0: [154 190 122 135 111 111  95 153 196 192 147 127 118  97 227  90 125  98
 161 202 123  80 123 166 113 116 123 120 199 102  80 121 112 197 216 106
  99 127 195 197 112 170 115  97 105 133 168 125]
1: [149 177 182 110 187  78 139 161 104 110 160 179 112  91 104 130 182 106
 145 180 141 142 185  97 181 180 180 175 101 167 147 192 104 103 112 133
 134 184 101 106 127  59 112 134 159 128  65 187]
2: [ 58 113  69 189  69 167 100  79  87  80  41 177 154 160 165 169 173 198
  95  77 134  91 167 151  76  75 173  78  93 215  81 161 212  88 167 177
 108 169  87  88 185 101 148 105 219 151  97 166]
3: [138  68 154 122 170 108  96 126 188 185 128 105 166 132 170 108 103 113
 134  69 116 169 100  80 175 174 101 159 191  85 163  96 175 189  66 112
 100 100 188 189 116 182 162  98  88 124 179  99]
4: [125  73 157 118 174 116  71 114 177 175 121 105 169 143 139 110 101 116
 126  84 109 186  98  79 177 183 101 163 178  92 187  91 170 181  91 105
  77 101 177 179 106 182 167  73  92 121 176  95]
5: [189 123  93 127 121 146 141 184 153 166 211 138 118  70 145 100 139  94
 171 206 152 139 152 149  95  92 151  80 146  83 145 133 131 144 144  67
 132 146 153 158  41  91 132 133  68 137  98 145]
6: [ 83 124 218  27 168 113 130  38 147 145  80 132 138 139  88 124 131 232
  41 111 115 138 129  77 171 170 131 221 145  92 136 130 166 147 123  95
 131 130 146 146  97 110 138 130  92 115 111 131]
7: [ 80  99 175  88 117 170  49  69  92  89  72 110 171 193 103 114 108 139
  75 150  68 197 106  63 120 119 108 179  94 153 193 103  89  92 112  68
  50 106  92  92  72 156 168  50 155  75 155 105]
8: [179 202  83 143 127 110 102 145 160 160 179  74  98  88 136 107  76 124
 144 182 133  59  76 160 127 127  76  83 159  71  59  76 101 161 149  93
 101  75 160 159  94 145  98 100  70 131 146  76]
9: [124 102 204  83 207  66 142 125 142 157 153 115 140  94  49 134 121 112
  99 124 153 145 128  58 194 193 124 192 134 114 162 141 138 146 123 104
 128 127 143 145  92 106 150 134 107 124 116 135]
10: [102  86 174  97 163 143  48  89 132 131  91 101 178 179  88 126 102 129
  90 129  90 200 100  68 153 151  96 174 132 124 207 102 131 129 125  82
  41 101 133 127  78 176 174  44 128  94 173  94]
11: [192 194  87 147  94 137  90 130 150 143 178  72 104 104 159  91  69 143
 143 172 121  32  66 141 100  99  68  95 153  65  25  60 103 150 149  93
  96  65 149 148  99 145  99  94  69 134 142  64]
12: [ 66 149  64 224 116 151 178  33  97  94  55 108  91 173 107 134 110 202
  44 102 146 169 104 172 117 119 107  71 100 165 162  95 198  97 145 179
 182 106  94  97 181 143  91 181 170 158 140 103]
13: [ 82 107 168  99  74 189  79  80  70  66  70 127 156 197 143  77 125 129
  90 169  55 176 119  67  76  74 128 175  69 176 167 114  56  63  79  60
  81 120  65  65  67 135 144  82 171  67 138 121]
14: [180 124  73 151 171  91 136 147 148 161 190 140 121  83  67 132 154 119
 145 165 150 139 157 181 165 176 143  63 141  91 145 162 112 149 126  92
 130 164 144 162  77  85 141 143  80 130  91 161]
15: [162 104 144 126 127 167 105 230  88  97 179 134 121 167  91 149 137  74
 215  86 189  90 142 203 122 121 140 136  82 115 100 150 120  90 146 213
  98 143  87  89 207  67 127 101 110 172  72 146]
16: [175 138 112 134  10 199 130 161 137 127 168 142 129 109 237   0 134 111
 166 200 123 110 133 131  20  20 139 115 142  88 103 132 126 135 140  63
 132 138 138 136  70 112 125 132  89 131 109 136]
17: [184 150 178 112 151 121 135 189 150 165 214 154 120  57  86 146 158  89
 171  86 139 165 162 106 142 148 159 168 142  92 182 169 141 158 117 196
 127 165 151 155 183  75 128 128  84 117  81 166]
18: [186 143 102 128  38 192 137 176 150 145 185 140 126  98 210  27 142 100
 171 204 135 117 129 136  32  42 143 111 142  84 114 144 121 141 136  52
 133 140 146 144  52 103 134 136  79 129 105 138]
19: [173  80 160 112 105 123 185  92 181 172 155  93 186 100 165 142  89 136
 108  79 103  76  83  83 114 112  87 169 186  74  65  76 196 180  72 150
 194  83 181 179 160 183 178 189  77 119 177  80]
20: [107 163  99 165 102 161 229  74  86  77  88 116  90 191 120 133 111 134
  92 101 151 195 106 175 110 109 110 108  92 148 184  98 177  86 149 173
 238 106  86  85 181 175  83 234 153 169 170 103]
21: [149 183  88 147 158  93 129 131 191 190 152  97  96 103 158 122 100 113
 127 190 126 127  94 177 156 157 101  90 185  68 124  97  80 189 177 123
 129 101 187 188 120 153  98 130  68 125 158 100]
22: [155 200 117 136 120 107  92 153 197 196 146 123 115 100 208 101 122  98
 160 196 123  81 124 167 122 119 123 123 202 104  77 118 112 197 211 115
  95 129 199 194 114 184 107  95 107 128 178 117]
23: [ 83 165 193 103  97 135 164 129  98  96  78 191 109 130 163  87 194 157
 128 189 115  75 190 100  98  97 191 189  98 209  74 193  82  95  98  81
 163 185  97  97  80  85 108 164 211 115  83 192]
24: [150 182  89 188 124 119 126  59 141 129 126  65  40 133 115 119  59 169
  81 131 102 128  53 153 135 135  56 102 148 103 113  42 105 141 134 132
 138  53 141 141 142 199  31 134 112 127 190  48]
25: [149 204  72 144 177  80 138 155 138 146 162  68  93  91  69 130  70 121
 142 145 142 127  74 171 175 174  72  63 134 110 132  81 122 140 125 120
 133  74 139 139 116 138  98 134 108 127 145  76]
26: [135 175  79 153 183  93 146 119 170 178 148  96  92  99 102 127 102 126
 113 175 136 142 103 190 179 175  97  64 172  84 148 104  90 176 152 133
 146 105 174 170 132 145  96 152  74 130 152 103]
27: [ 94 103  64 151 142  96 120 135  77  73 120 156 142 129 139 153 160 119
 120  50 149 110 173 192 139 128 156  54  65 200 120 178 190  77 177 172
 119 160  70  75 166  69 151 126 198 134  71 163]
28: [134 133 120 140  44 223 134 119  57  45 109 147 134 227 161 180 141 118
 142  86 205 132 135 167  55  54 139 133  64 135 118 124 157  56 200 187
 145 134  57  55 198 125 125 139 143 229 117 130]
29: [143   0 142 128 167  86 151 174 152 158 155 109 154  96  84 129 108  88
 170  99 133 119 114  79 166 164 110 140 154 119 121 113 135 153 115 129
 151 111 155 159 128 229 153 149 115 125 233 112]
30: [100 174  68 190 158 116 185  63 130 128  97  85  73 146  86 125  85 164
  65 128 137 178  84 186 159 159  83  70 131 122 178  83 128 133 126 163
 187  84 131 131 164 162  70 188 123 140 160  84]
31: [108  83 177  88 135 129  57  79  94  95  99  83 196 147 112 113  78 162
  80 149  99 198  77  82 131 135  71 174 111 151 187  65  97 104 126  98
  72  72 102  98 100 181 194  63 156 115 176  72]
32: [133  70 159 119 175 107  92 120 185 182 126 101 169 132 147 111  99 114
 127  75 116 173  98  77 179 177  99 162 186  86 170  96 175 185  79 109
  95  98 185 185 112 180 166  93  88 123 178  97]
33: [ 71 117 183  79  95 162 101  60  66  60  70 129 148 188 133  92 128 148
  66 172  77 158 128  58  98  95 127 187  64 184 157 126  44  64  79  66
 107 128  65  63  69 124 147 101 186  79 124 125]
34: [133  48 164 111 149 106  79 106 127 123 125  74 198 133  89 124  73 122
 113 127 116 183  70  75 154 153  72 168 128 125 179  68 131 126 127 111
  82  70 126 126 115 212 195  80 127 123 210  70]
35: [137 193  87 154 168  95 158 108 169 170 136  86  77 119 110 129  86 123
 109 164 127 153  86 185 170 169  85  86 170  89 153  85  91 171 147 139
 157  85 170 170 140 179  76 158  89 128 179  85]
36: [184 201  78 146 127 116 103 136 147 145 178  62  98  99 122 113  59 143
 141 165 126  57  58 147 129 129  60  83 148  76  52  56 108 148 139  98
 105  59 147 147 101 143  95 102  78 129 143  58]
37: [104 133  66 129 194  83 155 203 121 142 143 145 118  93  47 136 150  93
 171 102 158 130 146 162 174 184 150  60 117 145 150 173 128 120 114 163
 128 154 125 124 151  80 142 144 134 133  88 157]
38: [ 70 152 190  45 109 152 162  45 108  97  48 196  91 158 118 112 192 240
  67 140  88  89 185  92 119 115 187 197 115 167  75 174  87 109 122  98
 174 186 108 106 109  97  83 171 171 111  92 181]
39: [157  80 155 121 139  98 165 138 205 205 157 117 152  86 161 141 117  99
 139  64 124 105 118  68 139 138 119 155 204  89 106 119 174 206  58 147
 165 117 204 204 147 162 153 164  89 123 163 119]

[115  81 160 115 164 140  38 102 151 144 103 104 175 165 103 118 101 122
 113 107  92 210  98  75 168 168 100 165 154 108 205  94 153 151 120  88
  44  99 150 150  95 182 170  41 112 104 178  97] 10 4
[185 112 146 127  40 168 140 172 155 152 173 128 133 107 255 238 140 102
 171  40 104  90 136 109  27  40 136 157 153  74 106 126 154 151  84 181
 153 134 154 158 199 113 133 147  83 107 113 143] 39 19
[ 90 144  54 192 168 103 164  70  89  93  98 118 108 147  76 129 114 151
  53  97 166 153 132 220 151 154 129  38  85 167 161 134 179  97 140 178
 156 128  86  98 167 115 104 162 169 144 116 119] 12 30
[141 134 120 140  33 224 117 116  60  45 110 149 136 221 175 194 144 122
 144  87 200 121 134 156  47  46 139 138  68 131 105 120 154  57 212 179
 127 133  59  57 194 125 126 123 145 227 114 126] 28 2
[118 120  60 165 192  87 138 112 166 170 131 147 131 111  92 133 151 142
 100 170 142 130 153 189 189 187 151  55 162  76 137 159  88 167 141 149
 133 153 164 166 144  88 136 135  73 129  92 156] 14 26
[170 112 140 136  91 210  60 191  82  74 161 139 123 216 115 143 137 106
 201  95 200  77 132 187  97  95 135 145  84 114  73 128 117  81 152 201
  63 132  81  82 205  80 119  62 119 209  77 130] 15 28
[ 76 106 206  66 157 114 120  78  85  94  95 117 145 153  77 124 122 135
  60 170 121 160 128  46 151 150 124 198  78 168 171 135  73  87 106  63
 110 127  85  85  54 112 152 114 162 100 119 132] 33 7
[180  91 151 123  70 147 194  99 175 160 155 105 173 106 202 172  99 139
 123  76  88  53  92  94  81  80  97 165 181  71  40  81 190 174  60 159
 208  93 175 172 170 169 163 201  80 112 161  87] 19 39
[195 134 163 121  79 171 140 196 154 160 206 144 129  69 171 197 142  87
 178  44 130 144 155 113  67  68 149 155 152  75 153 155 143 163 102 216
 133 151 157 158 209  89 128 136  76 113  94 151] 17 39
[107 141 225  69 188  88 145 102 152 156 116 159 117 111  86 125 162 189
  91 102 134 125 164  90 181 184 160 215 149  75 131 171 163 152 122 103
 143 167 149 155 100  84 117 144  70 128  89 168] 6 9
[180 130 153 143  22 190 147 173 149 149 184 135 133  85 215 246 134  87
 174  35 113 113 145 111  35  38 140 138 156  94 111 132 139 148 115 214
 143 146 151 136 207 123 121 143  92 109 113 134] 17 39
[ 57 103  49 161 121 136 124 137  96 102  68 171 139 128 120 156 175 163
 123  68 156  96 175 173 117 115 173  41  94 206 105 183 178  95 146 193
 117 178  96  97 187  78 145 120 201 143  84 181] 27 2
[139  14 162 113 172  88 109 155 131 135 144  76 166 112  72 132  85  91
 149 129 139 174  94  84 174 175  92 156 123 129 177  98 131 126 134 108
 111  90 133 130 110 202 172 113 123 131 199  91] 34 29
[ 87 167  52 165 184 101 172 120 128 137 105  92  95 122  60 131  95 146
 106 127 155 177 101 190 178 177  97  44 123 129 187 108 133 131 125 172
 165 100 128 130 165 123 103 168 124 136 128 104] 30 25
[ 65 131 195  94  76 151 136 108  78  78  63 143 128 147 183  66 143 164
 108 197 104 132 143  92  78  77 144 196  78 225 130 142  55  78  73  69
 138 145  78  79  69 103 128 138 226 104 103 144] 33 23
[118  74 164 106 182 119  66 104 162 164 113 101 174 153 108 120  94 117
 116  94  99 196  91  74 180 177  95 172 166 102 186  94 160 163 116  93
  65  93 171 163  98 176 172  67  96 120 174  98] 4 32
[171 115 137 140  70 217  50 172  76  64 150 141 126 219 134 152 136 113
 190  93 197  77 131 172  78  79 135 148  82 114  66 122 116  74 165 192
  60 131  76  75 201  89 118  55 119 217  85 127] 15 28
[ 80  86 203  87 119 133 112 119  79  82  82 107 150 135 139  94 107 142
 106 203 110 174 108  89 117 119 114 191  81 204 196 117  70  82  82  62
 110 104  85  69  67 118 147 101 207 113 123 108] 33 13
[118 130 109 128  63 187 151 179  67  76 128 143 128 154 178 209 141  83
 168  50 172 141 146 181  54  53 142 104  67 153 154 151 157  72 186 218
 145 151  74  68 202 103 124 141 155 159  99 144] 28 15
[196 132  84 134 110 134 139 172 161 168 208 134 125  66 139  93 137 105
 161 198 152 125 140 163 106 103 140  77 158  69 133 148 104 163 149  59
 133 140 161 163  55  95 128 136  65 140 100 145] 5 14
[134 119  55 168 193  70 146 111 111 125 157 145 131  89  59 134 148 134
  93 112 149 138 157 206 184 182 153  39 108 150 145 169 150 116 129 135
 134 156 114 113 122  77 136 138 143 130  84 164] 37 14
[101 178 176 120 101 121 156 179 108 110 110 181 116 113 193  76 182 111
 173 217 133  69 186 115 100  96 184 173 105 200  73 190 110 111 102  74
 153 184 108 106  73  80 122 152 195 120  83 190] 23 1
[108  81 169 105 178 111  69 120 117 126 129 112 159 167  63 130 114  90
 107 140 116 193 122  31 172 170 117 161 113 131 199 126 120 116 123  68
  62 119 118 121  63 162 162  62 124  96 170 122] 10 34
[146 103  69 143 189  69 147 160 119 127 171 145 125  84  64 138 157 111
 144 106 152 144 165 186 185 186 162  55 106 152 149 172 142 120 127 121
 136 159 116 116 113  70 140 139 145 126  82 163] 37 14
[149   3 139 130 152  97 170 164 165 165 147 117 152 100 108 128 117  93
 166  93 124  95 116  76 154 152 116 140 165 117  94 116 139 166 107 137
 170 116 165 165 138 246 151 170 118 126 246 116] 29 39
[158 171 185 108 191  80 138 157 111 119 172 177 106  84  83 133 181 112
 144 166 140 148 184  94 184 183 181 176 107 155 158 191 110 112 117 141
 127 183 109 110 134  66 113 131 154 126  70 188] 1 17
[143 107 137 125 194  84 132 192 182 190 156 137 128 116  89 126 139  75
 179  90 138 144 143  48 189 188 142 131 178 119 152 151 136 184 103 106
 125 142 182 183 100 120 133 127 115 123 124 147] 9 39
[136 142 118 118 193  89 159 211 127 144 161 137 121 117  52 132 142  64
 189 123 163 154 148 205 183 181 144 105 121 122 172 156 129 131 122 175
 151 145 126 130 168  98 130 155 116 135 111 154] 37 14
[ 71 153 182  43  96 156 163  44 102  91  43 195  89 165 129 107 190 238
  65 138  78  87 182  93 109 109 187 193 111 174  72 168  74 102 115 104
 174 182 105 101 115 104  79 172 181 109  94 174] 38 23
